Every row has a hidden score from 0 to 20. What is each row's score? 10 is about the middle. The score is a weighted sum of the row's numbers plus the product of two more (or one squared), each taken from its middle value.
np.array([-0.54, 0.34, -0.27, 0.72, 0.91, 0.20, 1.01, 0.08, 0.40, 0.14, -0.24, -0.23, -0.33, 0.55, 0.04, 0.03]) -> 9
np.array([1.84, -0.64, 0.55, -1.66, 0.94, -0.64, -1.44, 0.44, -0.87, -1.87, 1.19, 0.30, 0.36, -0.73, -1.46, -0.86]) -> 18
np.array([0.98, -0.44, 0.14, 0.04, 1.16, -0.95, -0.97, 0.06, -1.08, -1.51, 0.04, -0.69, -0.12, -0.59, -0.66, -0.40]) -> 15
np.array([-0.58, -0.08, -0.11, 0.34, -0.31, 0.10, 0.43, -0.23, 0.28, 0.73, -0.59, -0.61, -0.18, -0.23, 0.35, 0.16]) -> 7
np.array([-0.06, -0.59, 0.34, 0.87, 0.49, -0.74, -0.90, -0.93, -1.66, 0.17, -1.17, -0.89, 0.05, -0.55, 0.48, 0.81]) -> 10
np.array([-0.49, 0.08, 0.82, 0.15, -0.61, 0.07, -0.52, -1.25, -1.72, 0.15, -0.38, 0.67, -0.60, 0.39, -0.67, 1.00]) -> 8
np.array([2.07, -0.62, 0.60, -2.14, 0.38, -0.42, -1.21, 0.94, 0.26, -1.30, 1.79, 0.74, 0.30, -1.21, -1.95, -1.57]) -> 10
np.array([-1.72, -0.32, -0.45, 1.13, -0.75, -0.01, 2.09, -0.33, 1.15, 0.91, -1.11, -1.09, -0.17, 0.26, 0.59, 0.30]) -> 10
np.array([1.14, -1.34, 0.77, -0.62, -0.70, -0.25, -1.01, -0.45, -1.12, -0.23, 0.28, 0.19, -0.02, -0.32, -1.69, -0.50]) -> 6
np.array([-0.34, 0.34, -0.47, 0.17, 0.02, 0.21, 1.15, 0.88, 1.52, 0.16, 0.27, -0.05, 0.12, 0.22, 0.42, -0.47]) -> 12
np.array([1.63, -0.71, 0.34, -0.96, 0.99, -0.60, -1.78, 0.69, -0.93, -0.26, 0.70, 0.19, 0.59, -1.29, -0.69, -0.39]) -> 10
np.array([-0.35, -0.67, 0.24, 0.20, -0.91, -0.12, 0.29, -0.22, -0.12, 0.34, -0.17, -0.16, -0.16, 0.10, -0.34, -0.36]) -> 8
np.array([0.32, -1.09, -0.21, -0.23, -1.37, -0.83, -0.95, 0.37, -0.13, 1.49, -0.71, -1.37, 0.88, -2.23, 1.67, 0.59]) -> 10
np.array([2.06, -0.94, 0.73, -1.29, 1.43, -0.96, -2.11, 1.20, -1.01, -0.78, 1.11, 0.07, 0.44, -2.20, -1.53, -0.65]) -> 18
np.array([-0.85, 1.08, -0.63, -0.56, 0.14, 0.97, 1.76, 0.00, 1.74, -0.37, 0.20, 0.82, -0.08, 0.87, 0.44, -0.30]) -> 7
np.array([0.45, 1.36, -0.15, -0.53, 1.99, 0.70, 0.36, 0.39, 0.66, -1.77, 0.90, 1.51, -0.37, 1.33, -0.74, -0.57]) -> 6
np.array([-2.25, 0.60, 0.12, 1.24, -1.54, 0.89, 1.71, -1.22, -0.02, 1.50, -1.12, 0.50, -0.79, 1.18, 0.19, 1.28]) -> 10
np.array([-1.04, -0.17, 0.02, 0.62, -1.18, 0.04, 0.21, -0.84, -0.15, 1.17, -1.00, -0.58, -0.12, -0.21, 0.83, 0.83]) -> 6
np.array([0.70, -1.81, 0.62, -0.29, -1.33, -0.80, -1.01, -0.80, -1.71, 0.67, -0.21, -1.05, 0.36, -1.07, -0.69, 0.24]) -> 12
np.array([-0.08, 0.37, -0.47, -1.11, -0.46, 0.49, 0.49, 0.28, 1.23, 0.39, 0.50, 0.46, 0.33, -0.35, 0.71, -0.13]) -> 8
np.array([-0.23, 0.66, 0.07, -0.91, -1.85, 0.46, -0.37, 0.77, 1.58, 0.86, 0.67, 0.95, 0.55, -0.09, 1.06, 0.15]) -> 10
np.array([-1.77, 0.81, 0.53, 0.47, -0.97, 0.99, 1.30, -1.33, -0.61, 0.52, -0.56, 1.47, -0.81, 1.62, -0.75, 1.32]) -> 8
np.array([-1.01, -0.82, -1.01, 0.85, -2.72, -0.55, -0.33, -0.96, 0.18, 2.48, -2.19, -3.09, 0.73, -1.59, 3.47, 1.10]) -> 12
np.array([1.85, -0.16, 0.46, -2.51, 0.23, 0.15, -1.30, 0.59, -0.28, -0.43, 1.75, 1.28, 0.16, -1.27, -1.32, -0.80]) -> 8
np.array([1.62, -1.09, 0.28, -1.42, -0.35, -0.63, -1.78, 0.96, -0.47, 0.57, 0.80, -0.36, 0.72, -2.34, -0.04, -0.37]) -> 9
np.array([-0.47, -0.67, -0.08, 1.16, -0.31, -0.80, -0.29, -0.47, -0.02, -0.10, -1.25, -1.78, -0.04, -0.42, 1.00, 0.77]) -> 9
np.array([0.08, 0.53, 0.48, 0.57, 0.00, 0.48, 0.17, -0.32, -0.50, -0.25, 0.28, 1.23, -0.33, 1.44, -1.17, 0.12]) -> 16
np.array([-1.02, 1.74, -0.57, 1.09, 1.21, 0.86, 1.60, -0.74, 0.97, -1.13, -0.07, 0.94, -0.62, 2.52, 0.24, -0.10]) -> 10
np.array([1.18, -0.28, 0.15, -1.48, 0.04, -0.13, -0.88, 0.87, 0.24, -0.15, 1.03, 0.42, 0.41, -1.07, -0.46, -0.61]) -> 10
np.array([-0.56, 0.63, -0.61, 0.56, 1.40, 0.11, -0.06, 0.23, -0.81, 1.63, -0.83, -0.96, 0.14, -1.64, 1.58, 1.52]) -> 8
np.array([1.43, -0.12, 1.08, -1.27, 0.57, -0.07, -1.33, -0.81, -1.77, -2.21, 1.13, 1.87, -0.50, 0.77, -2.33, -0.60]) -> 9
np.array([-0.25, -0.57, 0.01, 0.54, -0.16, -0.88, -0.80, -0.66, 0.02, -0.61, -1.06, -1.40, 0.24, -0.56, 0.96, 0.09]) -> 15
np.array([0.15, -0.55, 0.67, 0.15, -1.50, 0.13, -0.25, -0.62, -1.28, 0.72, -0.27, 0.36, -0.38, -0.05, -0.83, 0.66]) -> 14
np.array([-0.20, 1.41, -0.26, -0.74, 1.19, 1.04, 1.18, 1.01, 1.32, -0.36, 1.15, 1.91, -0.23, 1.02, -0.75, -0.68]) -> 8
np.array([-0.64, -0.81, 0.69, 0.99, -1.92, -0.65, -0.82, -1.22, -2.03, 1.43, -1.27, -0.85, 0.05, -0.56, 0.47, 1.43]) -> 11
np.array([-0.46, -1.35, -0.22, 1.24, -0.54, -0.79, 0.64, 0.28, 0.30, 1.03, -1.25, -1.88, 0.35, -0.89, 0.50, -0.19]) -> 8
np.array([-0.04, -0.88, -0.08, 1.54, -0.88, -0.71, -0.26, 0.11, -0.86, 0.86, -1.30, -1.53, 0.38, -0.35, 1.09, 0.40]) -> 11
np.array([-0.02, 1.11, -0.08, -0.38, 2.05, 0.50, 0.02, 1.52, 0.30, 1.17, 0.73, 1.34, 0.41, -0.85, 0.20, 0.54]) -> 12
np.array([-1.39, 0.79, -0.54, -0.21, -1.56, 0.80, 1.56, -0.63, 1.04, 0.47, 0.00, 0.49, -0.42, 1.14, 0.81, 0.22]) -> 13
np.array([-1.00, 0.55, -0.31, 1.01, 0.68, -0.25, 0.74, -0.87, -0.06, -0.64, -0.99, -0.90, -0.45, 0.52, 0.95, 0.57]) -> 12
np.array([0.50, 0.27, 0.18, -0.42, 1.01, -0.38, -0.19, -0.44, 0.18, -2.02, 0.26, 0.25, -0.11, 0.96, -0.43, -0.37]) -> 14
np.array([0.79, 0.11, 0.08, -0.10, 0.36, -0.14, -0.54, -0.24, 0.02, -1.50, 0.75, 0.40, -0.01, 1.00, -0.47, -0.79]) -> 11
np.array([-0.73, 0.64, -0.23, -0.10, 0.52, 0.55, 1.61, -0.01, 2.12, -1.68, 0.26, 0.50, -0.40, 1.72, -0.67, -1.13]) -> 8
np.array([0.84, -1.20, 0.04, 0.54, 0.39, -0.72, -0.79, 0.65, -0.09, 0.09, -0.20, -1.33, 0.24, -0.95, -0.16, -0.46]) -> 7
np.array([0.77, -0.01, 0.18, -1.47, 0.77, 0.17, -0.40, 0.90, -0.08, 0.64, 1.00, 0.77, 0.32, -1.38, -0.66, 0.06]) -> 10
np.array([-0.21, -0.56, -0.31, -0.30, -1.56, -0.42, -0.95, -0.03, 0.18, 1.52, -0.61, -1.18, 0.38, -1.56, 1.89, 0.57]) -> 8
np.array([0.54, 0.63, -0.41, -2.80, -1.76, 0.89, 0.24, 1.12, 2.53, 0.99, 1.69, 1.31, 0.70, -0.53, 0.57, -0.73]) -> 12
np.array([0.98, -0.41, 0.17, -0.25, 1.24, -0.41, -1.01, 0.21, -0.51, -0.55, 0.33, -0.29, 0.04, -0.77, -0.82, -0.56]) -> 6
np.array([-0.46, 1.37, 0.00, 0.26, 0.97, 0.60, 0.74, -0.52, 0.47, -1.34, 0.31, 1.34, -0.49, 2.01, -0.52, -0.07]) -> 7
np.array([-0.70, 0.36, 0.49, 0.42, -0.26, 0.23, 0.13, -1.31, -1.01, -0.32, -0.37, 0.54, -0.38, 0.90, -0.16, 0.84]) -> 8
np.array([0.04, 0.66, -0.31, -0.99, 0.00, 0.65, 1.04, 0.03, 1.52, -1.20, 1.04, 0.92, -0.31, 1.37, -0.53, -0.89]) -> 11
np.array([0.46, -1.14, 0.60, -0.11, -1.21, -0.30, -0.56, -0.48, -0.55, 0.36, 0.03, -0.11, 0.11, -0.23, -0.83, -0.16]) -> 9
np.array([-0.99, -0.52, 0.08, 0.70, -1.10, 0.10, 0.75, -0.64, -0.15, 0.72, -0.77, -0.38, -0.13, 0.25, 0.41, 0.42]) -> 8
np.array([-0.19, -0.71, 0.10, 1.26, -0.76, -0.43, -0.70, -0.48, -1.50, 1.41, -0.97, -1.02, 0.38, -0.96, 0.81, 0.90]) -> 11
np.array([-0.40, 0.74, 0.19, 0.47, 0.41, 0.50, 0.09, -0.16, -0.40, -0.23, -0.10, 0.85, -0.40, 1.13, -0.07, 0.27]) -> 6
np.array([-0.64, 0.09, -0.36, 0.71, 0.61, -0.06, 0.34, 0.19, 0.07, -0.03, -0.59, -0.41, -0.09, 0.14, 0.52, 0.49]) -> 11
np.array([1.02, 1.12, -0.18, -2.56, 0.40, 1.15, 0.39, 0.97, 1.17, -0.81, 2.34, 2.31, -0.01, 0.43, -1.05, -1.12]) -> 12
np.array([-0.32, -0.36, 0.02, 0.51, 0.28, 0.16, 0.11, -0.33, -0.80, 0.90, -0.63, -0.42, -0.28, -0.77, -0.28, 0.33]) -> 4
np.array([-0.23, 0.53, -0.21, 0.87, 0.86, 0.06, 0.51, 0.18, 0.05, -0.63, -0.21, -0.18, -0.24, 0.87, -0.09, -0.27]) -> 10
np.array([1.24, 0.03, 0.09, -0.08, 1.01, -0.26, 0.11, 0.81, 0.03, -1.27, 0.86, 0.31, -0.03, 0.63, -1.18, -1.14]) -> 14
np.array([-1.35, 1.52, -0.82, 0.24, 0.93, 1.06, 1.72, 0.30, 1.05, 0.33, 0.11, 0.72, -0.53, 1.18, 0.46, 0.16]) -> 9
np.array([-0.47, 0.08, -0.08, -0.12, -0.65, -0.05, 0.05, 0.62, 1.02, 0.99, -0.39, -0.17, 0.28, -0.68, 0.91, 0.31]) -> 10
np.array([0.51, -0.68, 0.01, 0.19, 0.20, -0.02, 0.82, 0.47, 0.16, 0.40, 0.34, -0.18, -0.04, -0.48, -1.00, -0.66]) -> 17
np.array([-0.95, 1.22, -0.76, -1.76, -2.04, 1.19, 1.13, 0.43, 3.17, 0.76, 0.77, 1.19, 0.18, 0.96, 1.49, -0.41]) -> 8
np.array([0.09, -0.08, -0.16, -0.07, 0.53, -0.22, -0.28, 0.06, -0.28, -0.15, -0.12, -0.49, -0.03, -0.31, 0.14, 0.01]) -> 10
np.array([-0.51, 1.23, -0.37, -0.18, 1.33, 1.10, 1.34, 0.67, 1.26, 0.34, 0.86, 1.23, -0.41, 1.00, -0.83, -0.50]) -> 10
np.array([-0.84, 1.48, -0.86, -0.90, -0.67, 1.33, 1.58, 0.18, 2.40, 0.39, 0.94, 1.36, 0.02, 1.25, 0.41, -0.74]) -> 15
np.array([2.18, -0.59, 0.33, -2.69, -0.07, -0.07, -1.66, 1.28, 0.28, 0.23, 1.67, 0.62, 0.81, -1.92, -0.60, -0.86]) -> 8
np.array([-1.09, 0.71, -0.46, -0.02, -0.16, 0.46, 1.38, -0.43, 0.89, -0.42, -0.18, 0.08, -0.42, 1.08, 0.66, -0.01]) -> 11
np.array([-0.40, -0.09, 0.33, 0.65, -0.98, 0.18, 0.16, -0.05, -0.14, 0.20, -0.06, 0.28, -0.10, 0.94, -0.32, -0.11]) -> 13
np.array([-0.45, 1.04, -0.50, -1.00, -0.17, 0.95, 0.64, 0.88, 1.33, 0.38, 0.76, 1.02, 0.13, 0.33, 0.69, 0.15]) -> 10
np.array([1.77, 0.10, 0.61, -1.28, 1.61, -0.08, -1.37, 0.44, -0.11, -1.91, 1.80, 1.41, -0.15, 0.25, -2.02, -1.39]) -> 6
np.array([0.07, -2.04, 0.13, 0.44, -1.16, -1.16, -0.32, -0.39, -0.58, 0.83, -1.26, -2.48, 0.45, -2.19, 0.36, 0.11]) -> 9
np.array([0.23, -0.43, -0.06, 1.35, 0.45, -0.57, 0.05, 0.48, 0.43, -0.48, -0.18, -0.73, 0.29, 0.57, 0.44, -0.55]) -> 10
np.array([0.08, 0.63, -0.08, -0.51, 1.70, 0.43, 0.17, 0.69, 0.32, -0.04, 0.90, 0.83, 0.14, 0.16, -0.22, -0.12]) -> 9
np.array([0.02, -0.46, 0.44, 0.00, -0.72, -0.02, -0.12, -0.33, -1.09, 0.47, -0.42, -0.04, -0.08, -0.38, -0.57, 0.32]) -> 9
np.array([-1.07, 1.35, -0.32, -0.60, -0.23, 1.73, 1.83, 0.32, 1.80, 0.71, 0.94, 2.10, -0.48, 1.64, -0.63, -0.19]) -> 11
np.array([0.99, -0.46, 0.16, -1.26, 0.68, -0.53, -0.86, -0.50, -0.29, -1.86, 0.50, -0.23, -0.20, -0.16, -0.73, -0.87]) -> 15
np.array([1.17, -0.21, 0.99, -1.51, -0.01, 0.71, -0.03, -0.23, -0.38, -1.60, 1.93, 2.28, -0.67, 1.13, -3.25, -1.43]) -> 12
np.array([0.88, -0.97, 0.00, -0.07, 0.07, -0.89, -0.91, 0.18, 0.03, -1.20, -0.12, -1.13, 0.33, -0.88, 0.04, -0.68]) -> 10
np.array([-1.16, 1.76, -0.55, 0.21, 1.31, 0.91, 0.51, 1.18, 0.90, 2.07, -0.29, 0.73, 0.34, -0.76, 1.75, 1.43]) -> 8
np.array([-0.12, 0.26, -0.66, -1.29, -2.03, -0.17, -0.66, -1.03, 0.76, -0.39, -0.13, -0.62, 0.28, -0.03, 2.11, 0.07]) -> 11
np.array([0.25, 0.61, -0.28, -0.39, 0.96, -0.19, -0.56, -1.11, -0.32, -2.07, 0.10, -0.15, -0.44, 0.83, 0.20, -0.26]) -> 10
np.array([-0.88, 0.09, -0.17, 0.79, -0.02, 0.23, 0.87, 0.03, -0.05, 0.89, -0.52, -0.29, -0.22, 0.03, 0.06, 0.43]) -> 9
np.array([-0.23, 0.15, -0.19, 0.06, 0.36, -0.11, 0.17, 0.00, -0.22, -0.33, -0.41, -0.32, -0.10, 0.27, 0.44, 0.23]) -> 14
np.array([-0.36, 0.79, -0.32, -1.02, -0.95, 0.85, 0.44, 0.71, 1.95, 0.47, 0.98, 0.99, 0.16, 0.42, 0.23, -0.48]) -> 11
np.array([0.08, 0.26, -0.15, 1.24, 0.22, -0.12, -0.40, -0.14, -0.59, -0.37, -0.22, -0.08, 0.10, 1.08, 0.56, 0.13]) -> 13
np.array([1.37, -0.25, 0.10, -1.90, 0.43, -0.19, -1.07, 0.57, 0.31, -1.09, 1.32, 0.33, 0.61, -0.95, -0.82, -0.82]) -> 12
np.array([-0.62, 0.79, -0.61, -0.81, -1.08, 0.92, 1.02, 0.80, 1.91, 1.44, 0.43, 0.43, 0.24, -0.48, 1.14, 0.03]) -> 13
